In the data rows, 128 means zero.
Some points:
[112 143 142  71  79 114 107  69  94  79  95 153 100  18 126 124 156 124  97  73 172 141 134 104 108 103  89  29 100  73 139 143 128  99  77 164  47 138 126 142 114  71  99 120  99 101 140  71]
[121  98 101 172 162 151 111 169  58  69 169 129 113  78  94 137 191 127 146 124 153 172 114 115 107  89 104 131  76 126 150  52  93 137  72  70  70 141 136 128 118 130  42  87 156 126  95  90]
[ 78 155 136 135 150 149 109 101 124 125 145 169 132 146 174  99 127 109 200 111 150 123  92  84  43 142 156  65  14 102 156  95 150  78  60  89  72  90 107 125   9 113  71 125 106 129 131   0]
[ 52 123 105 118 167 165  71 111  98 116  84 101 121 166 113  81 160 115 101 114 176 113 129 101  27  62 165  48  25  29 174  28  36 147  81 161  31 166 136  79 100  58  74 115  37 156 126  72]
[123 131 177 220  99 150 117 159  96 124 150  93 179 119 107 128 132 124  66 121 138 117 134  70  82 108 194  39  87  28 149 122 128  77 109  97 100 142 196  73  59  48  74 122 127 117 100  50]
[ 20 123 117 124 130 127 150 131  58 108 179 109  72  95 106  93 125  97 127 121 153  55 158  84  76  88 105 101  67  73 104 123 148 125 151  83  84  82  85  74  86  69  97 124  35  96  71 119]
[ 59 157 134 144 110 129  77  87 145 135 156 129 119 139 112  83 149  56 103  75 178 144 105  69 133  26 110 112  85 116 133  81  94  77 152 136 161 143 120 105 113 114 126  62 120 149 124  33]
[ 65 150 130 133 143 113  93  98 107 129 100 119 158 100 207  64 117 124 145 105 170 101 129 143 152 133 146  66  82  89 230  62 122 136  96  93 137 111 158  96 120  75 102 126 143 110  54 149]
[126  45 127  73 195 152  96 120 131 139 177 137 115  94 123 124 155 116 151 100 113 109 137  74 135  67 203  49 121 152 166  95 125 120 119 122  92 148 134  47  70  97 153 158  89 114 128  90]
[ 53 122 176 130 182 144  60 122  92 136 163 113 165 120 127  79 131 127  61 172 176 110 114 111 124 187  76  73 107 128 131 140  73 110  89 128  89 123 130  76  80 138  87 103  95 135 180 102]
[108 109  90  87 100 176  66 139 127  79 141 145  99 137 122  51  94 150 106 128 164 128 129  80  42 120 167  77 145 124 122 112  93  78  94 115 149 180  77 123  82  59  33  90 113 113  73 132]
[113  85 244 113 118 200  76  80  99 119 166 218  65  85  79  57 109  68  83 174 186  72  92  62  98  86 138  93  29  79 209  89  88 109  56  80  98 118 150 123 114  63  99 121 109 136  80  83]
[147 165 124 150  71 167 115  98  93 117 123 112  77 119 145  98 181 128 143 208 145  75  93 160 120  89 124  86  48 143 143  86 116 101 128 131 112 171 140  81  24  48 117 118 115 173 157 133]
[ 52 127 156 114  97 171 169 181 177  94 123 151 110 124 173 120 129  44  92 147 137 193  98 119 131  76 167  98  75 116 172 117  71 121 102 125  83 120 160 114  67 110  58 147  67 105 128 127]
[ 71 170 121 192 153 151  54  72  70  83 153 178 101  88 163  50 144 116 116 189 116 148 176  72 124  19 167  32  56  90  94  92  45  77  20 126 104  96 136  55  97  73  70 159  76 104 100  80]
[145  84 130 120 111 147  52  95 163  86 120 127 129 132 175  51 146  99 122 175 121 134 101  50 123 100  99 120  94  53  78  75 151 131 143 113   6  91 152  85 117  88  87  99 119 116  84  98]
[109 123 182 125 123 120  74 135  83 127  88 102  22 113 162 107  93 145 100  91 160  85 164  92 109  82 176 144  54  77 109  96  97 100  82 145 100 126 155  93  54 196  77 127 130 132  92 103]
[121 182 165 128 129 147 116  41 111  80 187  96 122 131  89  67 112  82 128  99 115 126 117 141 112  94 172 162 142  55 161 101 110  96  58  72  68 153 142  92 103 105  90 148  79 113 164 121]
[110 112 198 139 196 187  86 104  80  36 142  80  69  86 215  60 178  37  95 159 106  91 140  97  73  85 129  75  82 102 210 125 142  74  99 139 109 183 142 105 101 100  57  71  59 132  89  47]
[ 75  98 131 141 137 134 118 135 139 103 133 106 135  57 171  85 143 150 136 175 194 153  72  98  85  65 125 147  97  45 153 152 125 151  24 109 151 155 124  63  78  78 131 154  64 178  91  51]
[ 71 114 150 123  80 192 102 114  67 151 126 171 116  80 156 101  97 155 124 151 107 157 115 158  61 129 174 123  86 125 132  90 136  84 127 134  94 148 154  47 186 125 121 103  74 123 122  46]
[ 92  75 141  93 149 241 122  80 112 101 149 121 103  47 194  88 180 117 107 107 187  61  99 134 105  82 163  90 103  64 128  90  33  25  93  58  86  56 189 101  79  73  81  53  75 153  92  70]
[ 41 149 188 102 121 204 101  76  18  63 169 118 142 111 141  92 192  95 146 167 191 163 118  51  91 117 163 103 112  94 160  62  88  48  98 178  75 138 159  89  60 100 125 185 129 159  30  92]
[ 59  90 177 122 122 125 118  92 127 158 172 113 126  67 131  83 141  77 137 123 138 149 186 114  93 120 154 130  73 102 102  30 128 124  37 178 115 118 166  75  46   7  15  83  94 154 129  77]
[145 172 153  76 149 134 147  92 106 167 141 117  91 121 158 178 139  92 134 207 158 146 142  42  55 104 115  57 121  60 140  61  98 116  94  86 168 109 169  94 127 123  76 107  92 136 124 113]
[135 161 136 121 181 151 133  97 110 153 119 199 143 109 129  87 221 128  85  89 107  93  80  86  93 125 141 141  73  94 113 140  86 120 119 151 125 138 159  90  92  98  48 162  79 162  62 108]
[120  80 132 170  97 155 179 101 107 124 197 161  98 121 173  53 153 105 131 141 126  77 149 127  67 105 117  73 130  60 156  80  48 165 106 188 114 134 137 127  90 134 115 147 143  99 128  42]
[113 146 173 118 199 162 160  98 133  60 135 170 158 115 180 135  86 145  62 143 158 138 191 122  89 101 109 136  46  93 113  56  91  97 120 110 100 176 114  86  67  46 142 117 112 113  87  64]
[ 49 113 212 174 170 200  89 100 110  91 124 131  75 155 162 131 146 158 127  85  95 138  87 115  54  68 116  73 126  94 106 105 136 140  94 120 127  86 149 136 102  50 116 134 140 157 143 131]
[ 93 154 150 119  90  83  77 160 164  61 143 113 104 110 110 100 159 102  99 126  93  63 129 121  64 133 115  87 108 143 126  57  75  87  55 101  94  90 158 112 115  92 141 146  62 167  49  51]
[122  77 123 149 118 137 128  96  58  97 124 162 122 179 127 102 126 140 141 119 116 151 146  69 140 119 113 120  80  83 172 120  91  77  64 152 117 106 172 140  70  91 154  43  16 133 101 124]
[ 82  76 143 107  93 121 118  70  60 123  85  88 130  83 133 120  80  85 108 112  43 106  57  73  76  63  60  78  90  87 148  71  38  67  71  96  88 121  70  37  47  86  68 116 116 123  81  84]
[ 77 134 145  53 135 155 110 166  97  99 158 166  86 155 122  56 168 173 106 141 106 129 106 125 126  73  87  81  82  16 158  52 151  67  69 126 128 137 177  36  46  76  42 134  94  92 121  30]
[ 92 116 144 108  76 163  53  73  65  62 228 164  91 120 230 142 191  99  19  99 165 107  97  77  67 101 151 109  74 101 191  68 100 151  65 101 100 106 142  29  65  81  91  80  84 119 102  99]
[ 39 118 158 162 161  85  96  70  97  92 159 228  56  79 157  85 140 102 111 159 143 143 112 101  61  94 157  57 145  60 168  75  88  90 134  89  51 184 184  68  34 102  73  76  83 213  76  94]
[ 88 111 124 131 125 168  69 113 113 148 129 168 152 120 134 131 186 101  78 172 113 120 201 152  89  72 144 129 112  43 205 106 143  76  99 119 103  79  49 130  71 114  85 133 119 181 112 101]
[ 99 158 226 154 105 198  87 154 132 148 195 153 133 101 206  85 165 178 176 103 165 116 174  47  74  45  76  92  94 105 199  78  74  65  85 132  40 161 135  69 104  86  67 131  43 169 109 115]
[ 88 132 145 114 144 140  94 115 106  73 168 157 110 158 155 193  98 112 170 144 149  67 127 122 163 111 143 103  97  68 153 154  70 121  90 173  84 130 135  57 136  51  38 117 126 187 105  40]
These points spread out most along one direction. Where along it does each point below lie, from 0 to 99? 50 is the average, and the first point above lies past it. One standard deviation of the points above along it is 16.
[122  77 123 149 118 137 128  96  58  97 124 162 122 179 127 102 126 140 141 119 116 151 146  69 140 119 113 120  80  83 172 120  91  77  64 152 117 106 172 140  70  91 154  43  16 133 101 124] 61
[ 41 149 188 102 121 204 101  76  18  63 169 118 142 111 141  92 192  95 146 167 191 163 118  51  91 117 163 103 112  94 160  62  88  48  98 178  75 138 159  89  60 100 125 185 129 159  30  92] 22
[ 92 116 144 108  76 163  53  73  65  62 228 164  91 120 230 142 191  99  19  99 165 107  97  77  67 101 151 109  74 101 191  68 100 151  65 101 100 106 142  29  65  81  91  80  84 119 102  99] 19
[145  84 130 120 111 147  52  95 163  86 120 127 129 132 175  51 146  99 122 175 121 134 101  50 123 100  99 120  94  53  78  75 151 131 143 113   6  91 152  85 117  88  87  99 119 116  84  98] 59
[ 93 154 150 119  90  83  77 160 164  61 143 113 104 110 110 100 159 102  99 126  93  63 129 121  64 133 115  87 108 143 126  57  75  87  55 101  94  90 158 112 115  92 141 146  62 167  49  51] 59
[ 71 114 150 123  80 192 102 114  67 151 126 171 116  80 156 101  97 155 124 151 107 157 115 158  61 129 174 123  86 125 132  90 136  84 127 134  94 148 154  47 186 125 121 103  74 123 122  46] 62
[147 165 124 150  71 167 115  98  93 117 123 112  77 119 145  98 181 128 143 208 145  75  93 160 120  89 124  86  48 143 143  86 116 101 128 131 112 171 140  81  24  48 117 118 115 173 157 133] 61
[ 88 132 145 114 144 140  94 115 106  73 168 157 110 158 155 193  98 112 170 144 149  67 127 122 163 111 143 103  97  68 153 154  70 121  90 173  84 130 135  57 136  51  38 117 126 187 105  40] 59
[112 143 142  71  79 114 107  69  94  79  95 153 100  18 126 124 156 124  97  73 172 141 134 104 108 103  89  29 100  73 139 143 128  99  77 164  47 138 126 142 114  71  99 120  99 101 140  71] 60
[121 182 165 128 129 147 116  41 111  80 187  96 122 131  89  67 112  82 128  99 115 126 117 141 112  94 172 162 142  55 161 101 110  96  58  72  68 153 142  92 103 105  90 148  79 113 164 121] 61
